Each named turn below is shown by a few rows before and after it. Which turns, in which order, take the first row of each later pair to the second? The first pair is answered.
K_170 (before -> after):
[-1.10 -0.56 -1.43 -1.38  0.73  0.26 -0.65  0.05  0.18  0.13 -0.28  0.69
  0.51 -0.52] -> [-1.06 -0.73 -1.00 -1.45  0.92  0.24 -0.47 -0.04  0.05  0.18 -0.77  0.88
  0.43  0.40]
[-1.83  0.48  0.25 -0.85 -1.00 -1.90  0.52  0.84 -2.10  0.21 -0.74 -0.92
 -0.64  0.94] -> [ 0.02  1.25 -0.22 -0.76 -1.00 -1.94  0.87  0.88 -1.67 -0.66 -0.34 -0.34
 -1.25  0.86]
[-1.60  1.97  1.82  2.48 -2.14 -0.61  1.59 -0.06 -2.97  1.90 -0.29 -1.02
 -0.09  2.12] -> [ 1.05  3.38  0.88  2.31 -1.67 -1.48  2.36  0.31 -2.95 -0.18 -0.16 -0.81
 -1.57  1.38]
[-1.56 -0.33  1.44 -0.30  0.09  1.56  0.18 -1.78  0.42  2.91  1.58  0.28
 -1.72 -2.00] -> [-1.24  0.83  1.98 -0.42  1.46  1.31  1.18 -1.96 -0.34  2.68  0.24  0.90
 -2.44  0.19]
K_562 (before -> after):
[ 0.97  0.69 -0.37  0.97  0.55  1.44  1.51 -1.40  0.19 -0.55  1.44 -0.39
 -0.90 -1.10] -> [ 0.73  0.72  0.67  0.70 -0.55  0.64  1.77 -1.32 -0.80  0.13  1.26 -1.16
  0.18  1.14]
[-1.00  1.12  1.50  1.95  2.24  0.82  0.39 -1.07 -0.14  1.74 -1.13  0.63
 -1.72  1.53] -> [-2.13 -0.01  1.76  1.45  1.86  1.09 -0.21 -0.95  0.14  2.56 -0.99  0.38
 -0.86  1.74]
[-1.33  0.17  1.55  2.18 -0.32  0.70  0.47  1.32 -1.45  3.56 -0.68 -0.97
  1.89  0.44] -> [-1.26 -1.28  0.14  1.69  0.48  1.57 -0.55  0.76  0.17  3.45 -0.12 -0.37
  1.05 -2.52]
K_863 (before -> after):
[-2.68  1.37  1.78  2.82  0.38  0.30  0.25 -1.28 -2.20  2.53 -1.16 -0.83
 -0.85  1.74] -> [-2.01  2.49  1.84  2.73 -0.22  0.05  1.36 -0.83 -2.16  1.59 -0.94 -1.00
 -1.16  1.84]
[ 0.25  0.88 -0.15 -0.29  1.59  1.93  0.08 -1.77 -1.51 -0.31 -0.91  0.91
 -0.95  0.22] -> [-0.58  0.75 -0.14 -0.18  1.64  2.47 -0.10 -2.14 -1.64  0.00 -0.87  1.07
 -0.58 -0.14]
[-1.87  1.61  0.66  2.09 -2.80 -1.36  0.56 -0.21 -0.49  1.21  0.15 -0.95
  0.79 -0.31] -> [ 0.13  2.62  0.77  1.29 -2.67 -1.72  1.31  0.58 -1.01 -0.70 -0.34 -1.15
  0.42  1.21]
K_447 (before -> after):
[ 3.21 -0.17  0.50 -0.64 -2.03  0.16  1.75 -1.22 -0.63 -1.13 -0.77 -0.65
  0.02  0.98] -> [ 2.06  1.07  0.89  0.77 -0.80  0.62  2.28 -1.95 -1.26 -0.43 -1.83 -0.54
 -1.35  0.65]
[-1.61  0.92 -0.48  2.33  3.17  0.87 -0.03 -1.30  0.07  0.92 -1.26  2.61
 -3.16 -0.50] -> [-0.43 -2.85 -1.57 -2.07  2.47  1.44 -2.23 -0.04  1.92 -0.37 -0.15  2.83
 -1.27 -0.90]
[ 0.19 -0.21  0.47  0.64  0.11 -0.36 -1.69 -0.62  0.73  0.76 -0.69  0.15
  0.80  1.01] -> [ 0.47 -0.22  0.67  0.71 -0.41 -0.21 -1.67  0.01  0.55  1.01 -0.24 -0.12
  1.25  1.11]
[-1.14  0.42  0.47  2.15 -0.62  0.10 -0.35  0.28 -1.94  1.64  1.62  1.00
  0.56 -1.17] -> [-1.56 -0.33 -0.03  1.64  0.27  0.67 -0.87 -0.13 -1.24  1.77  1.27  1.55
  0.20 -1.31]

Between the rows of a pair lie two turns.
[ 0.18  0.22  0.79 -2.61  2.03  1.09  0.16 -1.07 -0.78  0.55 -1.68  1.61
 -0.25  1.96] -> [-0.56  0.52 -0.04 -0.85  2.35  1.21 -0.13 -2.04  0.05  1.35 -1.45  2.11
 -1.59 -1.25]
K_863, K_562
[ 0.38  2.92 -1.92  1.67 -0.69 -1.26  0.24 -0.70 -1.07 -1.52  0.78 -1.60
  0.71 -1.94] -> [-2.98  1.85 -0.37  1.90 -0.63 -0.51 -0.34 -1.06 -1.63  1.49  0.30 -1.41
  1.83  0.75]
K_170, K_170
[-1.29 -1.53  1.18 -3.29 -3.00 -1.33 -0.28  1.00 -0.33  0.30  0.17 -1.19
  1.65  3.60] -> [ 1.65  2.61  0.76 -0.67 -2.57 -2.17  2.10  0.26 -1.71 -1.93 -0.34 -1.29
 -0.76  2.98]
K_447, K_170
[ 1.17  2.57 -0.90  0.35  1.41  1.46 -1.17 -2.29  0.34  1.43  0.98 -0.06
 -1.10 -2.38] -> [-1.04  1.69  1.15 -0.67 -0.53  1.00 -1.65 -1.32 -1.23  2.92  0.50 -1.50
  1.82  1.60]
K_562, K_562
[-0.22 -3.86  0.50 -4.08 -0.38  1.11 -1.29  0.24  0.06  0.02 -1.05  0.68
 -0.16 -0.12] -> [ 0.49  1.53  1.19  0.49 -3.20 -0.84  2.20 -0.28 -3.29 -0.63 -1.24 -1.81
 -0.52  0.72]
K_447, K_447
[-1.07 -0.66 -0.02  0.93 -2.22 -0.12 -1.14 -0.69  0.80  1.20  1.89 -0.06
  0.37 -3.31] -> [-0.16  0.78 -0.33  2.09  0.58  0.26  0.12 -1.67  0.39  0.12  0.62  1.46
 -1.86 -3.24]
K_562, K_447
[ 1.16  2.38  0.16  2.94  0.97 -0.55  3.06 -2.03 -0.82  0.28 -0.07 -0.77
 -1.44 -2.01] -> [-2.59 -0.12  1.55  1.43  2.30  0.50  1.39 -2.30 -0.72  3.28 -1.15 -0.13
  0.62  1.51]
K_562, K_447
[ 1.00  0.57 -1.16 -0.91 -1.96 -0.54  0.05 -0.67  1.44 -1.59  1.87 -1.14
 -0.21 -4.44] -> [ 2.22  1.67  0.49 -2.47 -2.25 -1.44  1.71  0.20 -0.64 -2.72  1.42 -1.31
  0.86  0.29]
K_863, K_562
[-1.09 -0.08 -1.44  0.12  1.24  0.08 -0.11 -0.17  0.72 -0.09  0.66 -0.12
 -1.01 -2.60] -> [-1.88  0.87  0.75 -0.12 -0.35 -0.78  0.50  0.59 -1.26  0.52  0.22 -1.28
  0.89  1.69]
K_562, K_562
[-0.13 -3.44 -0.45 -1.58 -1.44 -0.65 -1.79  1.75  0.97  2.55  0.00 -1.11
  0.83  0.14] -> [ 0.51 -0.57  1.04  0.14 -1.74 -1.56  0.63  1.50 -1.29  2.22 -0.78 -1.70
  0.52  2.88]
K_447, K_170
[ 2.46  2.63  0.09  1.70 -0.66 -1.15  1.57  0.27 -3.44 -2.40 -0.50 -0.25
 -0.37  1.65] -> [-1.51  0.18  1.53  1.57 -2.04 -0.60 -0.37  0.44 -4.12  1.58 -0.33 -0.98
  2.23  2.79]
K_562, K_447
[-1.13 -2.20 -0.94 -0.54  2.11  1.64 -1.57  0.74  1.26  1.37 -0.50  2.03
 -2.24 -1.45] -> [ 1.15 -0.09 -1.84  1.30  0.35  0.57  0.04  0.99  0.84 -0.56  0.49  1.30
 -3.60 -3.99]
K_562, K_170
